These views show one set of named points, seen from different sides, and a view may be mirrored.
A view may leave some points out, and in a few views one point is out of place. Which views, in the order they come, and which point in each? Write no view if none.

-- scene 1 --
view 1:
  k799 [-13  -2  -2 -23  -8  -3]
  k735 [-13  -1   9  -3 -13 -13]
  k927 [ -5  -3  -3  -2 -10  -6]
  k112 [ -5   0  -8   1 -12  -1]
  k635 [-15   1  -1 -18 -11  -2]
  k766 [-17  -2  -8 -13  -8  -4]
  k533 [-12  -3   9  -8 -10 -15]
  k429 [ -8  -2   9  -3 -12 -13]
view 2:
  k308 [ 24  -3  -2  12  17 -10]
  k735 [22 -1 -6 15 14 -8]
  k766 [ 30  -6  10  12  23 -17]
  k635 [ 33  -5   4  15  28 -14]
  k533 [22 -1 -5 11 19 -6]
  k799 [ 33  -4   6  12  32 -12]
  k112 [ 26   5  10  22  12 -18]
  k429 [21  3 -4 15 15 -6]
view 3:
  k927 [ 8 18  0  2 42  0]
  k429 [  9  24  -5   0  42 -11]
  k799 [  0  12 -12  15  34  -3]
  k112 [10 15  0  0 39  7]
  k533 [  5  24 -10   3  41 -13]
  k308 [  4  22 -10   1  40  -8]
  k735 [  8  25  -9  -2  40 -11]
  k635 [  2  15 -14  11  32  -2]
view 4:
  k635 [-11  22  -5  16 -34  -9]
  k112 [-13  27 -12  12 -16 -21]
  k429 [-12  19 -22   4 -28 -13]
  k927 [ -9  24 -15   8 -20 -19]
  k766 [-10  25  -3  14 -23  -7]
  k799 [ -5  21  -2  15 -34  -9]
  k735 [-15  21 -22   5 -22 -15]
view 5:
  k308 [-16 -30  27  25 -38 -30]
  k927 [-20 -32  30  32 -50 -25]
  k533 [-15 -34  28  22 -39 -32]
  k635 [-11 -22  20  28 -46 -36]
  k735 [-17 -32  30  21 -37 -26]
  k429 [-18 -35  31  21 -42 -27]
  k799 [ -9 -25  19  29 -49 -41]
  k112 [-22 -27  30  35 -53 -21]
  k766 [-15 -23  21  37 -45 -34]
view 6:
  k112 [ -1   0  22 -22  -6   9]
  k429 [  3   1  14 -19   9  19]
  k533 [  5   3   9 -19   7  22]
  k635 [ 11   5   8 -30  -7  18]
  k927 [ -2   4  19 -20  -1  13]
  k735 [  6  -2  12 -18   8  20]
  k766 [  9   5   9 -23 -12  14]
  k799 [  8  11   6 -31  -8  19]
  k308 [  7   1  10 -19   3  19]
Views with a point moved: view 4
  out of place in view 4: k735

-- scene 2 --
view 1:
  k667 [-12  -3   2 -11   6  13   3 -18   1   8   0   1 -10  -8 -12  15]
  k186 [-11   0  -6  -2  -4  10   6 -14   1  15  -6   6   5 -10  -6  18]
  k865 [ -6   2   8  -9   6  13   5 -16  -2   5  -2  -1  -9  -9 -18  19]
  k944 [-13   1  -4  -3  -7   7   5 -12   2  14  -2   8   1  -8  -6  19]
  k159 [-12  -2   5 -13   3  14   5 -18   0   4   3  -2 -11  -6 -14  15]
  k550 [-10   4   1  -4  -5  11   7 -11   2   8  -2   4  -2  -7 -13  18]
  k178 [-10   4  -3   0  -2  12   5 -10   2  12  -7   7   1  -9 -11  17]
view 2:
  k178 [ -1   7   7   7  -6 -10  19   1  -7  -6   5  11  -1  -6  -7  -3]
  k186 [  0   6  10   6  -2 -12  16   0  -2  -6   6  11  -5  -5  -8  -7]
  k550 [  2   4   7  10 -10 -12  18   4  -8  -7   8   7  -3  -7  -3   1]
  k865 [  0  -3   2   6 -10 -12  16   6 -15  -9  10  -4  -6  -4  -6   8]
  k667 [  2  -2   1   6  -7 -17  12   2 -12  -5  13   4  -8  -1 -10   9]
  k159 [  5  -2   1   8 -10 -19  12   6 -12  -7  15   2  -7  -2  -7  10]
view 3:
  k159 [ -1   6 -27  15  17  11 -12  -6  -5  10  -8  -4 -26   9 -16  -9]
  k865 [ -1  -3 -29  19  13  11 -14  -3 -10   9  -6  -9 -26   9 -15  -7]
  k178 [ -4  -4 -19  12   7  11 -20  -8 -11   7 -17  -6 -23  -6 -17  -3]
  k186 [ -8  -2 -22   9   7  10 -24 -10  -9   4 -20  -3 -23  -4 -19  -1]
  k944 [ -6   0 -23   8   8  15 -23 -12  -7   9 -21  -4 -25  -5 -15  -2]
  k667 [ -5   4 -26  16  16  12 -13  -9  -5   6  -8  -5 -27   7 -19 -10]
  k550 [  0  -1 -23  12   9  12 -18  -6  -9  11 -14  -4 -24  -1 -14  -3]
view 4:
  k178 [  1   3   6 -18   2   9   2 -18  -1  -7  -4   3   3  -5   4   6]
  k865 [  5  -1  -1 -12  -5   1  -7 -10   6  -2   1   4   9  -8   7  14]
  k550 [  1   0   4 -20   2   7  -2 -13   1  -3  -3   1   7  -7   3   9]
  k667 [ 11  -3   2 -13  -3  11  -7 -12   9  -1   1  -1   9  -5   6  13]
view 5:
  k667 [12  2  4 -4  9 20 -8 10  9 -9 -7  0  0 -8 11 -2]
  k178 [ 4  3  9 -5  4 16  0  2  1 -2 -1 -1  8 -5  0  1]
  k186 [ 5  3  9 -2  4 18  4 -3  1 -8 -2 -2  8 -8 -1  1]
  k865 [ 10   0   2  -8   8  14 -10  13   8  -5  -4  -6   7  -4  13   1]
  k944 [ 6  4 12 -1 10 18  4  1  1 -9  0  0  7 -7 -1  4]
  k550 [ 6  3  9 -7  9 19 -1  7  5 -3 -2 -3  9 -4  4  4]
  k159 [13  2  5 -6 11 23 -8 14 11 -8 -7 -3  4 -7 13  1]
view 6:
  k667 [  0  22  36 -12  14  20   8 -23   1  -4 -13 -22 -25 -18  -7  10]
  k865 [ -6  21  30 -13  22  19   7 -20  -3  -3 -14 -23 -23 -13  -8   9]
  k944 [  5  22  46 -26  16  19  10 -17  -2   7 -12 -13 -19 -20 -10   7]
  k186 [  8  19  40 -23  14  20  17 -18  -1   2  -8 -14 -23 -17  -9  10]
  k178 [  3  22  41 -26  20  15  10 -16  -3   0 -12 -12 -20 -14 -14   7]
view 7:
  k865 [ -7  10  -1 -17  -4 -11 -16 -20   2  12  -2  23  -5   2   4  -6]
  k944 [ -9  27   5  -9  -7 -21 -18 -24  12   1   4  17  -1  -1   3   2]
  k159 [-12   9   1 -14  -6 -10 -20 -24   7  14   3  24  -5   3   9  -2]
  k178 [ -4  23   4 -18  -2 -13 -20 -21   6   4   3  16   0   2  -3   2]
  k667 [-11  13   0 -15  -7 -13 -21 -22   6  15   4  22   0   5   8  -3]
  k550 [ -8  19   4 -14  -5 -15 -17 -24   9   4   2  21  -6  -1   1   0]
Views with a point moved: view 6, view 7
  out of place in view 6: k186
  out of place in view 7: k178
